Where one turn sends some rows of the set: a few examples, then the rows asked
Z11: [ 24.8 -22.7 -17.0 -37.2  12.9 -18.7 -10.0 -24.5   3.3 -13.1  -2.6  -0.5
  -0.8  -1.8   0.2  -9.8  31.6  22.2 -18.7 -23.2 -13.7 -18.5  10.3  12.5
 -25.0  19.7 -19.5 -24.4  -6.7  15.3   6.1 -23.6 -18.1 -17.8]
Z483: [  4.7   7.2  -1.1   9.6  44.7  -6.8  -6.5  25.8 -19.6 -30.1 -22.6 -19.5
  21.3  18.0 -31.4  -2.3  -7.2  -0.6  -8.0  -3.4  -6.1  20.5 -10.9  -2.8
   1.5  32.7  17.5   9.6 -16.6   1.9  -7.6  -9.6 -20.6  -7.6]
Z368: [  3.5 -12.4 -19.6 -30.0   0.7   9.8  -2.4  -5.9  19.5 -20.0   4.2  -6.7
   1.4  -0.8  15.6  -7.5   6.9  -9.6   3.2  -2.3   8.0  -6.2 -20.9  35.9
   6.8   3.3 -25.3  39.9  39.3   6.2   1.0   7.1  28.2  10.6]
Z677: [ -9.5  10.0  17.9  11.0  24.5  -8.3  -9.9 -19.3   2.6 -15.6  -4.7  -5.7
  13.6   6.8  10.5  25.5 -36.4  -9.5   4.4  -5.6  -0.2  -2.9 -17.6   3.5
  13.7 -16.5   9.4   1.3   4.5 -15.3  51.5  -2.7 -10.9  11.7]
Z163: [-16.4 -11.2 -22.6  15.5  30.0 -16.4  -4.9  -3.3   0.9 -23.9 -26.5  -9.3
  13.3  -8.1   1.0   7.8   5.9  12.5   8.5  28.3  -9.4  -0.4 -31.4  -4.3
 -29.9  37.5  -7.2  21.5  25.5 -26.9  -9.4   0.5  -2.9  -1.9]
Z857: [ -4.0 -16.8 -24.2 -16.1 -19.5  11.2  -0.2  -2.8  11.3 -21.3  18.7  -5.2
  -2.4  -9.5  18.6 -11.5  14.0  10.6   3.4  26.1  10.3  -9.0 -27.3  29.8
  -9.5  13.4  -8.2  41.5  38.1  14.8  -1.2   0.9  10.5   7.8]
Z912: [  6.2 -17.4 -40.7   0.6 -12.8  17.1  16.4  -8.6  18.5  -7.0  -2.9   3.1
   6.7   8.5  12.1  -6.5  20.3   0.2   5.7  17.7  11.6 -25.4 -30.8  27.1
  -2.8   5.3  -3.5  30.4  29.7  18.3  -3.9  -5.7  27.2  -3.9]
Z107: [  5.3 -17.6  20.2  -9.9  10.4   2.6   2.6  35.5  30.6  -5.3  -0.4  23.7
  14.5  14.0  11.4   3.3  25.1   4.8 -12.5  17.7  17.6  14.0 -35.8 -11.7
 -15.4  -7.1  17.5 -21.7 -17.9  20.5  21.9  -9.7  -9.5 -25.6]
Z925: [ 19.4 -21.7 -16.1 -31.3   1.0   0.8 -12.1 -20.2  17.5 -11.6 -12.8   2.9
   5.9  12.7   3.4 -24.6  38.0  18.1 -21.6  -3.3 -12.6 -23.4   6.8  19.1
 -16.4  20.3  -8.5 -30.8 -23.1  -9.0   1.9 -19.1 -14.2  -5.7]
Z540: [ -4.6   9.2  -7.7  -4.9  -5.7  19.0 -12.8  15.1  13.3   6.8  15.6 -11.7
  -5.3 -37.2   2.8 -13.8  -1.4   3.1 -32.9   4.5   0.9 -34.7 -12.6   8.9
  15.5 -22.2   0.5 -11.4 -14.4  24.8  -0.2  12.3 -35.5  -4.6]
Z385: [ 30.3  11.4  16.9  15.0  24.1  -8.6  15.0  -7.6  17.0  -1.0 -15.8 -33.9
  18.4  12.7  16.4  24.7   2.0   4.3 -17.1  13.5  -2.6  13.3  11.1  -0.7
 -31.6  11.8   3.8  -7.1  38.7   8.9  -0.2   6.8  10.5 -30.3]
Z752: [  3.1  18.2  13.2  16.5  24.3   1.9 -10.0 -26.0  -0.8 -17.7  -8.4 -27.0
   6.5   8.5  -3.0  35.3  -3.5   5.2   8.4  -7.9  -0.6   6.2   5.3 -13.1
 -22.3  38.1 -20.4  27.3  13.5  12.9  11.1  -5.0  -7.8 -11.5]
Z161: [  9.1   6.5   9.6  -9.4  13.6  -1.2 -10.1 -11.5   1.3 -31.6   7.4  28.0
  -2.0  14.9 -11.9  13.7  17.1   6.1   4.1   6.6  34.6  32.1 -34.9  13.7
   1.3 -12.8  -4.7  10.1 -34.6  20.2  -4.2  -2.8 -32.9  -9.0]
Z775: [  7.1 -24.2 -25.6 -25.4  -6.6   3.3  13.2  -0.5  20.7  -2.8   2.9   2.7
   2.9   8.5  12.6   0.0   8.1  -5.3  -2.2  -5.7   6.6 -23.0 -20.7  31.1
  -5.8  -1.0  -8.7  30.4  38.9  15.7  22.7   5.1  34.8   2.4]
Z276: [ 17.0  -9.2   1.9  31.2  36.7 -35.2   2.1   3.7  -3.8 -10.4  -1.0 -22.2
  14.8  17.2 -13.7  -9.7  -0.8  22.8 -24.8   7.8  -7.5  23.5  -7.1  -9.3
  -8.0  -8.6  23.4 -15.6  -4.6  -6.7  27.4 -12.0  -7.3  -1.3]
Z989: [ 31.4 -14.6  -6.1 -34.2  13.9  -8.5 -12.7 -16.1   5.2 -32.5  -2.9   1.2
  -6.0  -1.6   6.8 -20.7  43.2   7.6 -16.3 -24.3 -28.0  -4.5   3.4  10.4
 -12.2  27.7 -17.2 -27.0   3.4  11.4  -9.2 -11.7 -14.7 -21.7]
Z574: [ -0.6   8.4  17.7 -17.9 -11.1  12.3 -13.4  -6.7  18.0  -8.0  -4.8   6.1
 -12.0  34.1  -7.1   1.4  -1.2 -22.8  27.9   1.8  11.8  18.0  -6.4  -2.8
  27.4  -4.1 -12.5   1.0  -5.9  14.0 -30.8  10.0   2.7 -16.8]
Z701: [  4.4  21.5  20.0 -15.0  32.1   7.3   5.6  18.4   4.9 -20.2 -31.8  -9.8
  30.6  13.5  11.9  23.0 -33.6 -31.2  -3.1   9.6   0.8  -1.7 -16.2  17.9
  12.5  -2.4  26.6  -9.3  17.7  -8.7   4.7  10.0  -2.9 -10.9]
Z207: [ 26.6  -6.0  28.6  -7.5  36.9  14.1 -10.9  -4.7 -11.2 -24.5 -20.9   8.2
  26.8  -9.9   0.8 -16.2 -19.6  -1.8 -20.7  12.9 -11.6  -6.2 -12.7  -5.6
 -18.7  33.2   5.7 -22.5 -29.9 -20.7   5.7  18.2  -6.4   2.6]
Z804: [ 15.6  12.4 -10.5  10.1 -10.8  22.5   5.6   7.3   6.0  -5.2   4.0  13.5
 -12.9 -26.0  -4.1 -14.5  -4.7  -7.4 -20.0 -12.9 -11.1 -33.1 -16.6  13.9
  23.1 -19.4  12.4  -5.8 -13.5  33.0  -9.6  22.9 -30.9 -20.2]
Z561: [-15.3 -14.7   6.5   3.2  -3.9 -34.5   6.2 -10.9  -6.1  -0.9  14.8   1.2
   1.3   2.4  14.9  12.4  10.8   1.6  14.9  -7.1  15.5  18.8   8.9  18.3
 -38.0 -13.7 -10.5  16.1 -13.6  24.3  -6.9 -14.2 -31.9  -6.9]
Z783: [  3.2   3.7  -7.2 -10.1  20.6   7.0  -9.4   8.3  11.2  -0.9  16.9  -7.0
  -2.5 -40.7 -25.0 -17.9  -3.9  11.0 -27.2 -11.0   6.6 -23.6 -23.3  16.0
  26.8 -30.2   7.4   6.4 -13.7  25.3   0.6   7.3 -29.1 -13.2]
Z697: [-13.0 -11.3  18.0 -23.5 -23.1 -16.8  -3.3   6.9  28.9  16.0  13.7  10.2
   2.3  13.6   1.9  -2.9 -21.0  -1.8  11.2  12.5  25.4   7.0  14.6  -4.0
 -15.6 -12.5   8.4 -10.7   0.6  22.8  21.2   0.8   3.1  -8.8]
Z996: [ -7.7 -19.8  12.9   4.0   4.7  -2.8  11.0  26.1  14.8   0.8 -13.5  -6.5
   3.0  22.1  30.0   5.9  40.1 -19.5  15.6  -1.4 -14.8  12.1 -13.0  -3.0
 -10.5  -0.4  -9.4  -0.6  -3.7  13.2 -32.7 -10.8 -10.3 -32.9]
Z627: [ -6.4  -7.6 -25.7  23.3  18.9 -33.7  11.5 -21.5  -2.2 -16.3 -21.4  -2.9
  22.2   1.1  -2.8   7.7  13.4   8.9   2.0  25.8 -10.6   3.6 -28.9  11.3
 -37.7  20.1  18.0   5.2  32.7 -13.3  -3.9  15.3   7.4  -0.6]
Z532: [ 11.2   1.2  -1.5  -5.7  11.6  10.0   1.1  22.1  13.6  -3.2  12.6   3.2
  -2.2 -31.3 -20.8 -21.7   6.2  -1.0 -25.5 -16.6 -14.6 -25.2 -27.8   9.0
  26.7 -25.1  25.0  -4.4  -4.6  31.5   6.4  18.2 -18.5 -24.7]
Z185: [ -8.8   0.8  -7.6  22.1  19.2  19.2  -9.4 -14.0 -11.3  -2.3   6.8 -22.0
  -8.8  -7.4  -5.0  30.7 -22.7 -18.9 -19.6  16.2   3.0 -30.0   3.3 -28.9
   5.9  -6.2   3.2   6.9  12.5  -6.8  -6.2  21.6 -10.5   2.2]
Z735: [ 30.5 -16.0  -4.8 -31.1  -8.8  -2.2  -9.3 -20.7   0.8 -38.7  -4.2  19.9
  -8.2   6.0   3.4 -29.4  27.8  14.4 -13.2  -9.6 -21.6  -6.0   7.8  23.4
 -19.0  31.2  -0.7 -19.1 -12.8  -5.8  -1.9  -4.9 -24.9  -7.9]
Z409: [  0.5   5.2  -1.7  25.1  12.4  12.2   5.1  -2.6  -3.5 -15.0   8.8 -12.7
   7.5 -21.1  -2.2  15.1 -25.4 -39.6 -24.9  13.9   6.7 -16.0  13.2 -16.7
  -8.1   0.1  23.4  -6.0  23.8   7.2 -12.4  30.8  -0.7  -3.3]
Z146: [ 28.1  -5.1  17.8  -0.2  33.7  -0.3  -6.5 -34.2 -18.8  -5.6 -15.9   3.5
  18.8  11.9  -7.1  -0.3  -9.9  12.3 -21.8  11.9 -14.3 -14.2 -18.9   3.5
 -13.7   8.3   9.7 -27.7 -34.2 -19.3  19.4  25.7  -4.5   8.1]

Z989 goes to Z368
Z752 goes to Z677
Z804 goes to Z735
And these:
Z107 goes to Z996
Z146 goes to Z627

Where one turn sends some rows of the set: a few examples, then the rows asked
Z74: [-10.3 -19.7 -17.7   2.6  12.2  13.9 -13.1  -4.2  -1.9  32.6 -19.0  -0.8]
Z126: [ -7.5 -13.7 -20.6 -11.9   3.4  -4.7 -17.5  27.1  -8.7  13.7  13.6  27.7]
Z646: [  5.2 -20.6   1.4  10.6 -20.0  -6.0  18.2   5.6 -32.7  11.3  28.1  38.1]
Z669: [  1.5  14.0  -8.8 -18.0 -27.7   6.4 -23.2 -31.4   2.3   6.4 -10.0  39.7]
Z296: [  6.6 -17.8 -12.4  13.9 -24.2  11.2   5.1   3.5 -25.4  13.4  13.5  42.2]
Z869: [ -2.4  -3.0  18.7   2.5 -26.8 -11.5  18.3  -8.8 -37.3   1.1  23.8  42.3]
Z579: [ -0.8  -7.8   7.5  10.5   9.0  16.7  -8.8 -36.1  -1.2  -1.2  -0.3 -24.1]
Z175: [-12.4   8.5 -19.4 -13.2 -11.5   3.4 -30.6   9.9  -5.0   8.3  -8.8  37.6]
Z564: [ -4.5  -0.7  16.4   6.5   4.0  15.3  -9.3 -31.5 -18.2  -7.9  -1.1 -27.7]
Z365: [-18.3   8.8  -0.3  -5.6  -4.6  13.4 -20.9 -28.2  -7.1  21.5 -38.0   8.4]
Z221: [ -3.0  -2.4  18.7   6.8   7.6  12.1  -5.5 -28.5 -18.5  -6.4   4.3 -30.7]
Z127: [-20.8  -7.4  34.4 -15.8  15.0 -28.1  12.8 -17.9 -21.8  12.3   5.3  -6.7]
Z791: [-29.5  14.6  11.7 -19.2 -25.0   8.3 -11.9 -16.2 -10.2   3.4 -17.4  40.9]
Z598: [  8.7 -22.3 -22.1   2.9  -3.3  -5.2  17.3   4.4 -17.0  32.9  23.0  10.0]
Z726: [ -0.6  -8.4  12.4  10.1   9.7  14.5  -5.9 -23.2 -19.1  -2.8   5.3 -30.4]
Z478: [  8.3  -4.0 -33.4   4.7 -22.5  15.4  -3.7 -10.2  -7.3  29.6  -6.6  25.7]
Z294: [  0.3  -8.4  17.3   7.4  10.7   7.7  -0.4 -36.6  -5.1  -3.2   8.0 -25.4]
Z503: [-22.6  17.3  29.2 -17.1  -2.9 -10.7  -4.9 -36.3 -15.1   8.4 -22.4   5.9]
Z644: [-31.5   7.4  33.5 -27.8 -12.5 -14.7   6.9 -12.4 -20.5   0.2   6.9  34.9]
Z474: [-24.2 -22.9  19.8 -20.1   1.1 -16.7  17.2   9.1 -19.8  10.6  26.5  23.1]
Z484: [  7.1 -16.4 -31.8  -8.4 -12.9  14.4 -17.2  -7.3   7.8  20.1   5.1  30.1]
Z930: [-22.3 -11.8 -16.6  -8.1 -14.9  24.5 -16.5   2.0  -0.7  17.5 -14.5  37.1]
Z499: [  6.6 -31.6 -15.4 -14.6   1.7  -9.5   3.7   4.3  -2.0  18.7  35.7  19.8]
Z103: [-21.4 -33.7 -10.8  -7.7  -0.1   7.2   2.3  20.4  -7.7  22.0  14.5  25.4]
Z843: [  0.2 -12.9   9.8  11.0  12.7  12.5  -2.8 -31.3  -1.8  -0.1   4.5 -28.3]
Z311: [-17.3  23.7   5.8 -23.6 -16.8 -12.8 -24.0  -4.1 -14.8  -4.7  -8.2  38.8]
Z952: [  2.9  -0.9  -5.4  11.8 -35.1  13.8  -1.6 -10.7 -25.3   7.6  -0.4  50.8]
Z61: [ -1.2  22.4  21.1 -16.4 -25.5 -23.5  15.9 -32.2 -27.0   6.2   7.1  21.5]
Z232: [  0.5  25.4  -6.1  -4.9 -34.9   3.8  -4.3 -32.7 -17.0  15.0 -15.3  31.6]
Z87: [-18.8  12.9  20.7 -27.5  -6.3 -31.3  -7.7   2.4 -23.5  -5.8  14.9  31.5]
Z98: [ -3.0  -0.6  10.7   8.3   5.2  20.5 -11.9 -29.6 -15.5  -3.2  -4.5 -27.5]
Z724: [-12.6  -9.9   3.0 -21.0   4.5 -27.1  -2.1  23.4 -17.7   6.2  27.4  23.5]
Z139: [  2.9  -5.6   9.9 -10.5  -8.8 -28.6  30.2  -7.9 -29.0  18.2  31.5  12.3]
Z772: [ -0.6  -7.4   9.0  11.8   9.4  19.5 -10.4 -26.1 -17.5  -3.0   0.1 -29.0]
Z432: [-12.2 -30.1   5.0  -4.2  25.2 -10.8   8.7   1.7 -12.7  28.0   7.7 -10.5]
Z18: [ -1.6  -2.7  13.8   8.9   5.6  13.7  -8.2 -41.6  -0.4  -3.5  -2.5 -22.0]
Z511: [ -0.9   7.1  15.0   3.1 -36.8   0.0   6.0 -17.4 -32.3  -0.3   6.1  49.3]
Z143: [ -5.5  16.8  22.6 -28.4 -21.3 -21.2  -3.3 -35.8 -10.1  -3.9  10.0  32.9]
Z623: [ -1.3  -5.3  18.3   6.4   8.2   8.1  -2.7 -40.9  -5.9  -5.1   1.8 -24.3]
Z660: [ -1.2  -9.3  18.7 -26.8  -4.8 -31.2  11.2 -13.7 -13.5   3.5  37.1  20.0]

Z499 goes to Z143
Z365 goes to Z432
Z564 goes to Z772
And these:
Z474 goes to Z791
Z61 goes to Z478
Z579 goes to Z294
Z311 goes to Z126
Z296 goes to Z869

Where one turn sends some rows of the set: a few examples, then the rows asked
Z72: [-19.0  34.1 -14.5 -30.1 -22.7 -13.2  -6.0  19.0  -6.6   7.4  13.5  11.4]
Z645: [  7.4 -13.3  -1.3  13.7  16.5  26.9 -23.9  22.7   6.1   5.1  -0.7   2.1]
Z235: [  5.4 -11.0  10.3  18.5  16.5  31.6 -20.8  22.1   4.5  -5.6  11.5  -5.5]
Z325: [  5.4 -12.8   5.4  20.8  15.8  36.8  -5.4  29.0  -4.0   5.0  18.3  -9.8]
Z851: [ -7.2  29.9 -21.4 -25.6   8.6   7.9   3.1  33.3 -36.9  29.4  35.7 -14.3]
Z317: [-26.2  33.4   3.3 -29.4 -14.3  -5.9  14.1  23.0  -4.9 -11.9  25.6  13.2]
Z719: [-12.7  29.0 -13.8 -39.8  25.7  15.8 -24.2  27.4 -18.2 -29.9   5.3  12.0]
Z616: [ -8.8  32.8 -17.8 -33.7  20.5  13.4 -38.9  25.2 -21.8 -24.2   4.7   3.4]
Z864: [-10.0  25.0 -20.6 -31.0  13.3   9.7  15.1  37.0 -32.7  27.2  31.1  -3.6]
Z558: [-15.1  -4.6  -8.2 -38.1  -2.7  10.7   9.9  46.5  -5.9  -1.1  57.4  -5.4]
Z768: [ -6.2 -31.4  -2.0 -14.0   2.8  29.8 -11.0  39.9  -1.1 -11.2  46.4  -8.9]
Z702: [ -6.9  -0.7 -19.8 -32.3 -16.6   2.8 -19.6  42.4 -10.1  12.0  53.9 -19.0]
Z486: [  4.6  35.1   1.2 -20.4   7.8  13.8 -42.6  43.2 -33.8 -12.4  -2.3   0.7]
Z712: [  8.8 -12.6  -7.6  17.8  12.4  33.0 -14.6  28.9  -2.4  17.9   7.6  -4.5]
Z204: [-10.9  32.3  -8.7 -33.3  22.1  15.5 -29.8  25.4 -24.9 -34.9  15.6  -1.5]
Z562: [ -5.0 -34.5 -18.0 -24.9   5.8  26.3  -8.7  43.2   6.7   2.8  26.3  11.0]
Z304: [-14.9  25.6  32.6  -1.5  -8.3  -5.7  -0.9  49.8   0.7  -4.4  19.5  13.2]
Z803: [ -0.7  33.8  18.2 -22.2  18.4  19.7 -18.9  44.7 -32.5 -32.3  10.1   5.3]
Z89: [  4.2 -14.7   7.0   9.8  23.7  33.0  -7.6  25.0   9.0  -2.7   3.7   9.1]
Z132: [-18.2  36.9   0.0 -20.4 -26.8  -7.9  -9.6  16.5 -11.9  -8.2  32.1  -5.9]
Z867: [ -9.5  29.3 -13.2 -25.7  12.9  12.7  16.7  35.6 -35.9  19.3  41.8 -13.2]
Z257: [ -8.9  29.8  22.6   4.7 -18.2 -11.3 -23.9  45.1  -3.9   6.5  16.2   0.8]
Z498: [  3.8 -15.1  -1.9  14.3  20.2  36.3   2.9  31.0   1.1  12.1   7.4   5.6]
Z287: [-11.1  -8.2 -28.3 -44.2  -7.1   3.3  -0.9  47.6  -0.3  19.9  36.5   6.1]
Z100: [-12.8  24.7  16.4  -5.6 -12.0 -11.5  -9.6  49.7   5.0  13.9   1.5  22.0]
Z401: [ -1.1 -29.8 -20.2 -14.0  -6.6  24.0 -31.7  37.5  -1.4   7.3  32.3  -8.9]
Z537: [  0.1  30.4   0.6 -30.9  20.0  16.0 -18.6  48.4 -26.9 -14.0 -11.2  23.0]

Z558 goes to Z702
Z864 goes to Z867
And these:
Z89 goes to Z235
Z257 goes to Z100
Z72 goes to Z317
Z719 goes to Z204
Z803 goes to Z486
Z325 goes to Z712
Z401 goes to Z562

